(in the rows, 128 means zero)
Each named turn below is shown by a few rows before and after it. Which turns, in which order, take the first row of each later pair to the second? The first pair is answered.
J_905 (before |-> after):
[142 109 139 164  97 138 163 142 127 123 119 168 141 126 149 138  96 134
 136 112 108  93 108 110 128 118 131 121 151 122  81 111 143 116 112 152
 145 122 112 162 129 149 104 145 133  60 148 110] |-> [145 109 136 163  99 144 162 139 127 120 119 167 142 126 149 137  98 132
 137 108 105  93 106 112 126 117 131 127 146 123  78 113 142 117 111 153
 143 122 109 157 124 150 100 144 135  58 151 110]
[129 138 119 121 139 107 140 126 131 117 156 118 136 112 139 132 142 139
 113 127 156 144 138 141 142 130 140 132 137 119 141 128 135 123 111 125
 120 130 134 132 152 130 140 131 132 153 115 127] |-> [130 126 116 122 150 114 140 127 128 127 151 112 137 113 132 132 150 137
 117 133 159 145 128 151 142 136 140 132 132 121 141 127 140 124 111 126
 127 120 128 141 139 138 141 129 129 150 111 124]
[105  88 101  99 155 177 128 150 120 153  93  91 107 160 106 112 115 113
 153 163  85 112 131 128 103 145 124 168 101 145 127 124 156 122 174 135
 165 118 158 127  77 141 123 108 127 129 133 121] |-> [105 118 106 104 122 169 124 131 125 127  98  91 100 176 126 107  89 107
 151 157  70 108 148 109  97 138 122 174 102 147 134 127 132 133 176 131
 149 141 174  96 101 120 112 112 121 135 136 122]
[123 156 142 132  67 135 143 169 114 123 140 217  56 148 117 173  79 125
 171 100  80 101 154 144 155 115 144  99 120 126 139 140 139 105 110 110
 126 161 192 111 133 133 141 145 159 136 154 153] |-> [123 136 140 126  87 133 148 183 103 143 139 229  59 141 107 179  93 126
 168 105  95  97 143 156 166 123 145  87 124 125 134 145 158  97 100 114
 137 154 180 126 126 151 150 149 168 137 153 151]
J_518 (before |-> after):
[124  69 101 158 145 173  89 132 157 147 134 155 116 135 101 128 158 124
  89 118 131 146 131 181 121 133 124  82 120 114  91 129 112 162 116 146
 142 118 110 158  85 121 122 134 143 114 128 133] |-> [125 129 103 168 135 146  97 133 157 152 145 141 102 130 133 132 149 139
  67 117 169 155 153 191 148 111 133  87 152 103 114 126 112 139  76 127
 161 124 124 149 120 117 109 124 140 137 103 139]
[156  98 141  97 135 129 141 140 104  76 117 135 133 164  96 164 152  80
 137 152  91  82 120 107 115  96 151 160 129 169  73 187  90 152 124 182
  69 186  61 149 165 172 138 165 121 120 157 149] |-> [156 181 141 109 118  93 151 141 103  84 133 119 113 159 138 169 135  98
 108 154 141  93 149 125 149  77 159 173 173 152 106 182  97 113  78 152
  98 200  81 131 211 169 120 153 120 155 120 154]
[107  97 117 119 125 116 122 134 125 125 133 143 127 141 142 123 110  95
 125 124 136 123 137 124 125 115 149 138 138 155 114 133 132 141 142 136
 125 147 110  88 162 127 133 143 127 140 114 147] |-> [109  93 117 118 129 117 124 132 125 124 130 148 128 136 138 125 114 100
 126 123 136 122 132 125 125 114 150 138 139 155 109 131 137 140 142 142
 120 147 105  89 158 132 134 143 127 137 113 150]
[103  82 124 100 168 117 140 129 105 163 131 132 139 108 111 128 163 111
 143 161 146 148 132 125 144 169 111  94 134 132 155 143 143 132 137 121
 151 123 130 134 117 125 156 128 136 166 117 129] |-> [114  82 134 112 172 105 149 136 101 157 140 141 143  91 116 139 177 122
 139 148 161 143 127 126 146 154 110  85 147 121 144 138 143 126 126 126
 145 124 111 147 125 133 148 136 138 151 112 127]
J_13 (before |-> after):
[119 180 127 114 137 158 145  72 151 156 107  54 113 124 148 124 147 138
 176 148 140 143 141 160 124 135 163 160 167  83 158 101 109 104  88 122
 131  82 130 147 130 136 118 112 118 147 115 134] |-> [122 168 133 105 154 145 147  94 140 167 120  77 119 110 143 131 161 147
 165 144 164 143 137 167 137 142 164 143 173  83 154 111 125  93  76 126
 135  79 118 159 145 148 136 115 125 160 108 133]
[156 106 170 132 147 170 166 134 148 139  81 139 117 163 147 121 102 154
 129 129  62  72 105 135 104 121 115 135 111 142  90 119 145 115 149 152
 141 125 103 157  53 133  92 137 129  46 159 113] |-> [154 104 173 132 159 165 174 151 139 160  87 153 118 151 139 124 114 161
 126 136  89  75  99 149 122 127 123 126 122 139  89 120 167  95 134 148
 156 118  94 173  52 147  98 135 136  55 149 109]
[111 122 137 110 122 112 106 135 120 147 175 181 141 147 131 116 126 101
  83 106 155 127 157 113 141 150 104  94 110 133 167 154 122 110 113 107
 134 152 136  91 170 105 159 123 144 202 124 120] |-> [110 130 135 114 103 126  95 115 132 130 167 167 137 157 134 110 112  93
  90 100 130 123 158  98 129 145 101 111  98 139 167 150  96 130 131 108
 120 158 146  78 166  89 149 121 137 192 135 125]
Pairs:
Between the rows of a pair lie two turns.
[120 179  77 147  20 121 130 124 122 119 124  91 121 158 129  76  70 122
 161 154 118 136 179 140 113 124 130 146 164 120 132 114 168  79 132 109
 133 155 149 114 116  98  74 130 109 125 104 129] |-> [141 142  94 178  34 102 152 132 117 105 131 121 138 121 122  98 107 143
 166 111 128 124 147 137 104  97 129 106 182 104  71 102 169  85 118 136
  97 149  95 154 123 120  78 156 105  63 106 130]
J_518, J_518
[142 115 165 161 131  75 138 148 125 127 144 187 158 105 145 135 120 150
 117 119 143 124 125 129 159 114 132  93 160 121 105 128 153 120  99 136
 104 130 107 155 165 149 120 150 123 103 124 129] |-> [122 153 140 131 137 104 126 138 129 160 128 124 127 144 150 124  92 139
 116 171 153 145 149 155 176 144 143 141 149 134 175 126 166 100 104 102
 161 119 158 131 147 138 115 118 123 157 104 128]
J_905, J_518
[133 154 159 117  64 135 148 151 139 104  59 155  90 175 137 108  47 107
 154 116  83 117 141 109  72 112 123 125  90 127  47 101 105 142 184 109
 140 148 169 136  74 162  87 123 135 128 142 107] |-> [135 151 163 109  96 121 168 196 119 151  66 165  83 147 133 124  66 123
 132 132 143 122 133 155 110 119 133 111 119 119  45  99 163  93 147 102
 190 133 153 168  70 198  89 122 152 133 112  99]
J_13, J_13
[115 101 122 111 155 142 118 136 135 148 128 107 101 135 112 123 145 127
 131 108 144 136 110 132 118 143 133 136 115 138 178 134 130 126 114 127
 141 138 128 106 149 124 147 140 126 166 106 129] |-> [121  78 125 122 155 145 121 133 140 131 130 118 114 126 107 126 153 125
 139  92 122 129  95 121  98 137 130 123 106 136 154 129 118 147 127 140
 114 137 108 114 143 121 151 148 124 142 122 130]
J_518, J_13
[109 136 129 120 137  75 127 112  85 150 173 160 118 104  98 151 129 142
 123 187 172 158 127 163 139 171  79 117 116 121 128 120 128 129 130 110
  93  97 129 153 138 114 127 127 134 115  85  71] |-> [109 115 129 115 144  82 123 112  81 149 166 167 120 110  89 150 133 135
 133 185 157 156 115 153 128 178  78 114 105 128 123 123 124 140 148 114
  85  94 122 161 122 111 137 130 135 106  96  67]
J_518, J_518
[153 155 129 156 136  90 134 121 139 114 153 125 147  85 146 153 190 145
 105  78 173 142 129 110 128  97 127  90 148  95 117 129  89 152  82 124
  73 129  95 128 183 116 138 143 113 128 112 146] |-> [131  69 118 114 149 150 106 113 141 112 125 123 158 125  95 128 183 107
 146 103  99 137 110  89  90 145 114 105  79 129 117 146  77 197 152 140
  71 118 116 120 117 105 161 134 110 129 159 138]
J_518, J_518
[112 176 137 148  95 113 120 133 104 130 120 136 115 162 149 109  76 143
  96 136 119 113 163 125 138 129 133 151 155 147 127 120 125 111 118 106
 165 150 139 115 145 141 105 124 137 122 128 121] |-> [113 115 137 136 111 148 119 141 104 135 104 144 124 165 113 106  84 131
 123 146  81 105 137 126 115 145 125 153 127 161 106 116 137 123 150 122
 168 132 128 134  97 148 113 130 139  93 148 112]
J_518, J_13
[124 131 140 183  61 160 121 103 133 137 103 181 133 167 115 128  89 134
 117 149 116 126 171 147 160  94  99 145 151 146  93  83  96 142  87 100
 156 159 103  88 178 103 109 117 143 106 143 132] |-> [131 103 145 184  69 166 122 104 136 133 104 189 143 159 107 131 102 131
 128 139 103 121 156 138 152  95  94 134 142 143  70  83  98 156  91 115
 142 157  85 103 164 109 116 127 141  85 155 129]
J_518, J_518
[158 182 125 148 116 134 108 127 143 126  87  80 130 104 142 163 115 173
 138 105 145 131 133 143 126 107 150 145 116 140 121 124 112 117  98 115
 132 147 114 101 145 119  80 100  88 135 136 120] |-> [149 151 120 125 130 168 107 136 138 144  69  75 128 119 122 152 108 161
 154 136 127 128 123 151 125 132 149 157  97 156 126 123 126 116 125 115
 156 136 123 112 103 130  82  95  94 134 145 113]
J_518, J_13
[109 105 143  91 156 126  53 137 109 127 125 144 154 113 152 139 136  89
 141 101 136 145 133 124 118 123 135 147 116 114 136 153 125 139 118 129
 104 173 136 134 124 137 183 147 127 171 104 171] |-> [108 122 141  98 151 112  58 142 112 124 132 139 150 112 161 144 131  96
 135  97 150 147 139 127 127 118 135 151 124 111 140 155 125 127 111 124
 114 172 137 130 134 136 177 146 128 170  99 173]
J_518, J_518
[163 163 124 157 106 166 166 105 141 108 125  78 137 137 170 153 126 137
 155 148 130 119 158 153 115 113 110 168 140 106 135 122  90 155 143 138
 127 139  95 192 121 124 148 135 116 120 120 171] |-> [150 158 121 137  94 171 154 107 142 105 125  87 139 156 162 147 114 121
 156 156 105 114 170 138 106 129 101 175 125 125 139 137  78 172 163 133
 122 151 116 169 126 112 156 127 118 142 133 167]
J_905, J_518
[111 145  93  87 162 121 115 122 119 182 129  81 108 133 120 140 162 110
 102 155 173 157 118 179 171 131 145 140 115 117 180 146 157 106 112  96
 165 101 141 135  94 139 151 103 144 186 105 143] |-> [132 123 112 120 177 100 136 131 113 161 146 109 123  87 125 160 195 132
  98 117 186 151  87 178 168 102 145 103 136  99 130 137 165 107  86 118
 134 100  88 173 102 158 147 125 140 127 101 149]
J_518, J_518
[118  97 149 147 104 109 104 150 146  93 171 126 154  60 123 152 156 153
 146  80 116 122 119  95 100 136 172  70 141 146 123 156 124 118 147 113
  87 172  88 123 158 102 149  91 131 128 152 113] |-> [120  68 140 143 127 130 108 158 142 115 160 108 155  56 104 151 172 154
 157  90 120 124  97 115  99 145 180  78 130 148 124 151 142 111 153 118
 102 148  75 147 124 115 154  88 133 113 149 111]
J_905, J_905
[103 115 136 169  93  93 116 149 135 183 136 170 153 106 155 151 123 165
 114 122 139 116 150 129 109 127 169  93 161 102 180 170 146 104  63  71
 126 168  98 149 158 165 130 133 175 122 117 134] |-> [ 88  97 120 137 110 134 104 147 142 214 119 128 137 129 132 133 119 148
 128 162 127 127 142 146 105 156 172 126 131 118 218 170 157 103  89  65
 159 147 125 148 117 160 132 110 168 145 117 130]
J_905, J_518
[124 145 132 119 125 134 123 106 107 121 138 143 120 146 127 129 144 109
 129 112 138 138 140 127 133 141 132 131 133 127 140 126 103 134 119 120
 124 122 140 133 135 121 123 114 131 124 115 135] |-> [125 136 130 121 127 132 123 109 107 118 140 147 126 136 121 129 149 114
 132 105 139 135 133 127 134 135 129 122 135 124 130 124 103 134 117 125
 117 123 127 142 137 129 123 119 130 110 115 137]
J_518, J_518
[130 104 101 105 143 119 114  95 102 104 121 137 162 120 114 131 150 113
 112 110 110 130 132 108 116 140 126  99  93 118 111 146 123 168 158 135
 121 132 118 116 161 115 155 126 126 124 140 138] |-> [129 126 105 112 121 110 109  85 107  91 115 131 157 134 130 126 128 112
 112 111  95 128 142 101 113 133 123 114 105 122 113 140 115 169 159 128
 118 145 131  99 170 107 138 128 128 123 141 138]
J_13, J_905
[129 138 131 159  98 152 120  83 147  85 112 110 118 141 159 129 110 128
 156 113  76 121 132 113 111 106 115 158 114 141 141 110  84 145 139 113
 114 133 133 122 133 102 100 143 108  94 138 154] |-> [133 159 131 167  97 139 126  86 150  84 117 107 114 136 171 137 110 139
 145 112  94 127 135 123 121  98 121 156 128 134 147 112  86 134 127 109
 117 132 131 119 141 104  94 142 109  99 133 159]
J_518, J_518
[130 103 103 107 164 143 129 137 124 150 121 125 140 138 123 140 132 119
 111 125 167 144 156 152 134 156 109 129 115 132 161 148 130 131 123 106
 137 122 134 112 140 131 152 119 139 170 130 135] |-> [129 102 105 108 148 144 120 116 129 133 116 118 143 149 125 133 121 112
 120 117 143 141 157 135 119 154 105 132 106 137 162 147 105 153 138 108
 120 131 141  97 142 116 150 116 134 164 141 141]
J_13, J_13
[ 98 193 126 111  87  92 145 126 114 123 143 126 101 147 156 103 101 135
 104 130 174 126 166 103 144 118 133 132 140 127 165 143 101 111 125 141
 131 145 159  61 190  78 105 111 123 173 127 158] |-> [ 97 158 131  96 106  79 148 144 101 129 161 163 122 129 135 113 132 132
  94 121 191 127 161  98 143 126 132 100 133 126 148 159 107 114 118 148
 119 145 143  78 201  84 135 116 133 188 129 153]
J_905, J_13
[151 152 107 114 112 127 110 131 130  64 107 121 140 121 134  95 113 102
 116 132 138 107 132 132 113 131 115 154  98 129 122 146  88 153 118 149
 117 140 125  86 108 117 152 150 112 104 140  96] |-> [153 143 119 106 123 104 117 153 116  77 121 156 150 105 131 105 125 106
  99 135 167 106 138 134 134 136 113 131 113 127 114 156 107 136 102 144
 122 147 117  93 126 128 166 156 125 120 133  93]
J_905, J_905
[131 118 100 127 124 170 127  98 169 114 112 117 104 149 142 112 111 142
 103 163  67 129 131 109  92 159 121 180  94 160 146 122 136 155 180 140
 115 130 168 107  96 105  95 136 136 136 129 146] |-> [149  99 123 150 120 132 141 114 157  86 135 181 135 110 150 132 134 160
  94 116  71 112 122  86  91 131 111 130 118 144  90 125 130 163 158 163
  71 146 129 122 127 116 104 163 143 100 139 141]
J_905, J_518
[133 126 123 123 122 139 116 101 131 129 126 117 136 119 142 138 172 109
 129 129 144 140 118 105 149 120 114 135 101 117 147 103 109 134 147 114
 114 101 143 119 132 124 140 107 105 120 123 153] |-> [137 137 122 127 122 135 118 101 132 129 125 115 135 111 145 139 176 113
 125 123 153 138 121 110 153 116 114 134 105 114 149 101 111 130 139 110
 115 102 139 118 141 126 139 109 105 122 117 153]
J_518, J_518
[115 101 140 102 138 119 129 135 116 141 147 160 146  96 102 108 135 121
 148 143 160 143 130 117 138 155 128 114 116 139 144 122 140 149 157 144
 149 146  96 198 111 127 151 124 114 135 128  92] |-> [125 144 145 124 120  87 136 125 120 128 164 157 143  81 127 114 136 138
 133 123 182 148 143 112 145 132 134 107 140 125 149 117 127 143 129 138
 137 159  94 191 149 119 140 125 108 140 112 102]
J_13, J_518
[146 102 138 100 119 119 111 144 116 123 148 180 147 131  81 131 149 127
 141 113 132 135 133 111 123 137 131  99 129 140 111 152 150 155 129 148
 112 142 128 117 165 129 156 128 132 139 128 139] |-> [155 144 140 128  96 104 119 127 126 106 149 167 137 128 109 133 139 143
 136  96 140 132 141 107 122 107 137 107 146 127 111 137 141 151 108 140
  97 153 123 113 185 118 131 132 123 125 112 144]
J_13, J_518
[157 163 186 143  87 119 169 168 107 114 127 176 121  92 139 151  84 141
 103 116 142  97  93 130 109  92 100 153 194 146  64 117 169  52  68 109
 197 136  48 170 169 151 105 166 124  42  90 118] |-> [157 143 172 147  96 160 169 148 123 117 103 126 114 100 125 144  84 140
 129 127 110 108  68 144  93  91 103 186 170 150  70  96 167  58  94 110
 202 111  41 188 120 153  92 160 111  14  90 121]
J_905, J_905
